One vector is turned by the same rotation once a step. Each row is the vector after some number of steps, and that number follows the row.
The counts run from 0 to 307.
108 103 128 101 114 137  84  74 143  80 105  86 106  65 118  90 113  92  78 110 105  95  96  85 111 133 110 103  78 105 136 131  69  99 113  98  88 112  97  98 123  96  65 138 113  91 120  89 101  94  67 120 120  84  70 125 108 100 122  92  99  93  88 114  94 131 134 101 102 -> 203
119 105 132  77  99 131 109  64 137  89  74  70 105  75 146  92  78  84  88 123 117  97 100 112 101 107 107 125  74 106 107 143  86 102 101  97  97  97 101  97  98 102  79 125 102  76 109  95  89 100  93 147 104  98  77  98  93 103 132  74 105 106 120 141  91 108 115  90  98 -> 82
116  78 107  80  91 115 108  98 135  98  96  72 113  88 142  97  74  97  56 133  93  93  92 133 108  97 112 120  92 104 112 141  92 114 116  99  91 127  72 116  82 116  94 117 133  84  93  92  91 102  89 116 104  78  74  84  86  97 125  63 119 128 104 136  87 101 115  92 102 -> 91
117  79  84  88  84 111  89  90 120 110 109  65 118  73 142 124  73 113  78  90  96  90 116 105 114 107 105 115  76 108 125 137  95 111 101 105  82 128  82 111  88 110  96 142 120  95 105  92  84  76  76 103  88  78  86  96  69 116 129  70 124 133 109 124 102 115 132  89 114 -> 6
105  94 100  92 122 117  91  84 115 101 101  93 101  67 125  95  87  89  72 129 116 113  91 106 139  96 109 112  90  87 117 120  63 103 112  95  66 134  59 144 120 126  82 111 122  95 114  71 106  92  61  94 115  78  63  69  93 104  93  79  98 120  92 116  94 107 107 105 100 -> 28
116  84 112  97  90 115 104  97 131 108  90  63 111 108 133 104  62 104  68 141 105  98  98 120 122  95 100 112  87 118 125 144  87 115 106 103  98 111  76 124  89  99  89 116 127  88 100  83  91 106  96 104  97  72  86  73  74 101 118  72 130 133 112 132  98 113 117  84 109 -> 93
110  93 113  81 105 117 112  82 129 112  98  77 105  87 139 127  57 108 113  96 107 116 116  87 113  94  94 109  86 107 134 151  77 110  83 102  93 132  68 115 101  88  79 129 108 101 133  62  89  90  96 116  97  82  95  79  95 115 120  77 116 117 116 114  90 130 123  92  97 -> 15
 98 113 132 114 113 147  96  92 114 110 118  81 109  60 103 102 105 106  60  97 114 125  96  82 117 103  94 111  68  98 130 129  60 107  93 101  92 117  98  89 100  89  84 156 116 103 133  76  98 106  69  84  77  91  69 106 110 105 118  80 102  93  94 102  89 130 110  86 110 -> 44
130  98 117  78  99 120  83  53 124  97  97  50 104  78 133 105  92  96  83  88  92  94 100 103 100 101 101 128  61  96 107 126  80  87  61  88  82 121 121 105 109 112  84 149 127  84 110 103  89 112  76 111  92  89  92 110  86 114 133  90  83  96 102 123  89  97 129  93  99 -> 73
121  98 111 105 106 119  90 110 120 108  98  78 107  88 108  82  79 100  54 123  97 106  82 100 142 105 110 103  94 114 129 115  57 111 102  94  85 129  67 136 112 115  71 118 146  95 101  95  89 106  72  83  97  75  97  64  84 104 110  86 101 118  84 124 105 109 120  74 105 -> 185
109 107 105  86 100 135 104  72 115 109  80  82 110  78 134  88  67  95  63 140 118 123  81 135 130  94  96 136  64  90 106 127  84 119 111 102  88  93 100 108  99 105  96 118 116  91  95  90 100  92  87 121  94 107  57  82  65  94 107  74 103 122 122 137  91 107  93  95 102 -> 242
116 102  94 100  98 133  95  83 114 114  95  73 111  85 131  90  59  90  63 135 115 115  80 126 136  86 103 130  61  92 118 124  79 122 110 108  82  93  94 116  91 107  98 130 111  94  88  98  97  90  73 103  94  98  63  85  56 100 112  76 118 125 110 130  99 110 105  94 108 -> 245
123 100 122  64 111 125  89  59 122  90 101  76  91  93 131 121  82 101  96 105  82 113  91 123  97  89  84 123  54  78 115 143  77  99  69  87  79 140 106 102 111  99  92 134 123  89 128  79 103 117  81 116 104  82  75  93  85  96 109  90  92  98 108 113  75 109 108 114  90 -> 229
109 109 129  78  97 137 112 104 134 128  91  89 101  78 124 110  45 113  72  85  97 137 104  98 113 132 111 123  96  87 125 128  63 123  88  88  94 119  77  99 104  89  70 137 116 104 115  76  99 102 103 118  91  99 104  87  94  98 122  85  99 104  96 115  96 126 109  79  86 -> 261
114 109 131  88 103 131 113  92 132 119  91  68 103  82 140  92  63  89  89 117 118 125  92  79 112  89 113 116  84  96 133 147  63 117  90 112  99 114  65  97  80  91  79 137  87  88 112  77  83 103  88 120  90  94  87  90 100 118 124  75 113 113 104 124  90 121 111  79  93 -> 171
 96  98 111 115 105 136  88  90 113 115 136  80 123  63 117 101 111 111  48  97 116 125  96 101 128 101  92 122  74  85 127 125  62 102  96 107  87 127  91 128 102 103  79 146 121 101 118  79 104 103  72  72  77  89  66 109 100 110 109  79  95 105  88  99  96 121 112 103 114 -> 39
 87 113 111 114 119 138  99  88 126 102  81 100 103  59 108  90  79 103  56 125 121 110 101 120 141 137 109 120  69 105 117 117  68 116 131  95  93 101 100 110 128 108  84 127 130 105 107  77 120  94  64 112 102  94  64  94  86  80 101  81 110 113  98 114 106 125 112  93 111 -> 119
106  91 113 105 109 125  85  83 116  64  90  86 104  64 120 105 108  97  64 134 103  77  99 106 104 133 109 102  67 118 120 141  83 109 128  92  85 118 103  75 108 111  94 126 139  86 119  84 100  99  63 113 106  73  68  97  90  83 122  81 111 118  96 130  99 116 120  91 103 -> 211
107  99 122 107 108 123  90  84 140 112 104  68 111  82 107  99 101 113  69  85 110 122 105  92 132 123  98 117  87 108 126 122  54  85  88  95 102 115  93 148 131  97  54 135 134  90 119  80 102 114  86  93  92  84  95  99  95 111 112  96  88 100  88 108 107 117 135  86 116 -> 194
121  98 118  81 106 118  83  61 113  93 106  65  96 103 123 129  81 105 101 107  83 103  96 112 102  86  79 109  52  94 126 143  78 101  68  89  73 132 110  98 110  86  92 138 128  87 130  76 101 114  79  97 101  71  90  90  76  97 115  93 102 102 106 110  82 118 117 108  97 -> 226
 89  97 100 123 109 127  91  86 112 113 113  80 112  70 117 102 100 109  56 120 130 130  95 107 145  99  89 131  77 101 117 117  60  95 105 109  86 112  81 148 111 115  76 123 127  99 115  72 112  94  80  77  85  89  65  77  92 105  94  77 105 120 103 111 101 123 104  95 122 -> 34
106  89  84  87  86 120  96  84 115 106  92  71 119  64 135 118  71 110  70  94 106  83 119 115 118 111 107 125  72 115 105 135 104 112 110  97  82 114  98 105  94 116  99 133 134 102 107  99  87  77  77 108  85  84  84  86  66 109 130  64 122 130 115 131 106 108 123  77 117 -> 3
 93  99 103 104 116 127 101  87 116 112 100  93 113  68 123  93  91 106  66 130 131 126  88 115 148  97  87 116  83 103 109 118  64  98 112 100  84 115  75 142 119 118  76 109 138 101 119  74 104  87  76  92  94  87  65  58  91 104  92  74 100 118 110 118  98 114 102  93 114 -> 30
113  97 129  98 106 121 111 108 138 105  71  82 102  83 126  86  70  97  69 133 116 120  89  95 128 117 121 111 100 105 118 130  57 119 108 102  90 115  55 111  94 111  76 109 129  88 104  76  89 110  96 114  93  89  88  60 100  99 114  72 104 125  92 130  97 108 104  69  91 -> 179
113  84 126  95 113 112  87  77 116  77  92  91 101  63 147 110 105  93  97 141 110  98  97  94 101 120 107 104  83  99 124 144  67 106 104 103  80 134  71  84  90 109  87 110 122  81 128  56 103  95  84 110 107  79  66  77 108 101 105  80 103 126 102 114  85 118 103 105  84 -> 299
111  73  94  82  88 108 102  84 127 110 107  70 116  79 149 129  71 110  85  83  97  95 124 109 101 110 112 124  86  95 114 155  83 106  92 101  89 144  78 115  90 109  97 138 119  93 113  67  98  92  91 104  97  75  91  98  87 111 126  70 115 130  99 115  97 109 125  96 101 -> 9
105  99 122 114 111 132  84  83 122  71  85  84 106  68 116  98 107  95  86 133 114  88  95  91 114 136  96  99  67 123 128 134  77  99 127 100  89 101 102  82 112  91  77 128 125  88 126  83  98  90  71 115 110  82  64  96  89  92 123  85 112 109 101 125 106 137 123  93 109 -> 208
119 108 120  71 116 125  90  50 116  95  92  74  84 100 126 114  68  93 108 110  90 115  94 116 109  79  89 118  48  88 121 144  74 100  68  88  79 125 110  98 120  92  91 136 114  87 126  80 100 113  74 116 107  85  77  89  77  97 112  89  98 101 116 115  80 113 110 108  93 -> 230
 99 102 131  74 110 130 113  85 152 122 105  85 105  95 115 111  63 110  76  95  94 128  95 121 125 105  97 128  93  93 129 140  66 106  87  88  99 136  84 139 124  89  69 124 125 101 120  68 110 125  95 105 105  84  93  91 100  97 109  81 101 103  97 102  82 118 115  99  99 -> 105
 92 107 113 104 122 138  95  86 140 101  92 103 102  69 111  87  85 100  74 129 111 125  90 114 143 139 102 119  78  97 134 123  65 108 124 101  88 102  89 122 134  97  65 119 117 103 108  72 115  87  77 122 119 100  64  93  91  89  97  86 106 107  93 110  99 134 114 105 109 -> 116
 96  98  96 109 117 124  90  86 111 107 109  89 109  67 119  97  92  96  54 120 117 104  93 111 143  92 107 118  82  89 113 119  60 102 110 102  73 136  72 142 120 132  93 126 129  99 106  74 109 102  60  84 100  77  62  82  92 107  94  72  99 118  92 112  98 102 107  98 111 -> 32
123  87  91  84  98 109  77  63 100  96  99  71 112  65 154 105  98  98  81 119 108 113  85 119 122 100  93 134  70  87  96 112  83  98  85 100  63 118 101 117  94 129  89 118 131  82 107  90  94  72  87 102  88 100  67  71  68 113 102  80  88 127 115 129  95  96 111  98  99 -> 154
131  99 122  89  90 119  88  47 132  96  93  52 108  89 144 101  92 101 103 101 104 110  98 101 106 109  84 133  66  98 113 136  82  85  65 102  96 100 113 115 105  92  67 141 111  77 114  97  88  99  96 122  95  97  85 106  82 117 131  93  92 101 112 129  96 115 129  95 104 -> 75
120 110 120  92  94 130 109  82 125 122 104  61 111  82 142 102  70  93  88 101 121 117 100  84 114  73  96 123  74  95 126 143  74 112  78 114  96 114  77 106  77  97  88 144  88  95 115  87  78  96  81 109  82  95  87 100  93 127 127  75 114 112 108 116  90 116 110  83 100 -> 167
 97 114 143  98 114 144 100  75 143  92  87  86 110  61 108  93 103 104  75  96 116 101 103  93 118 137  98 118  73 115 121 132  67  88 105  90 103 106 109 109 128  92  59 133 125  96 137  87 102 106  76 124  96  96  79 113 112  98 125  88  95  85 101 115  95 129 127  86 105 -> 201
 94 114 110 101 125 143  94  93 127 100  97 109 106  54 106  87  83 100  54 120 106 103  88 125 136 128 106 117  73 103 120 112  80 117 131  95  76 111 102 114 130 105  79 124 125 107 110  90 103  86  56 113 115  92  62  94  92  85 107  81 106 108 101 113  99 124 113  98 108 -> 118
102  85 129  93 118 117  96  84 106  82  84  92 104  68 143 113 107 100  89 149 114 111  88 108 108 108  95 109  78 110 104 144  68 105 103 102  80 134  82  97  85 107  89  98 138  88 135  59  98 100  90 108  95  81  67  56 104  97 106  71 102 129 117 119  86 113  95  92  86 -> 302
122  93  86  85 103 117  85  62  90 102  95  68 112  59 146 108  87  97  72 112 110  98  91 115 121  88  98 130  66  90  94 115  88  98  79  98  62 122 101 113  97 131 100 121 130  87 105  96  91  83  76 101  83  95  71  72  68 114 113  73  94 120 114 127  93  90 106  85 104 -> 155
113  86  94  84  90 113  97  82 124 111 108  69 112  79 138 132  63 105  93  83  97  98 121  97 106  93 107 113  79 105 130 151  87 108  88 101  84 139  79 104  96  99  94 144 113  99 117  76  88  87  76  98  96  72  96  93  80 118 130  74 124 126 107 113  94 120 129  90 107 -> 10
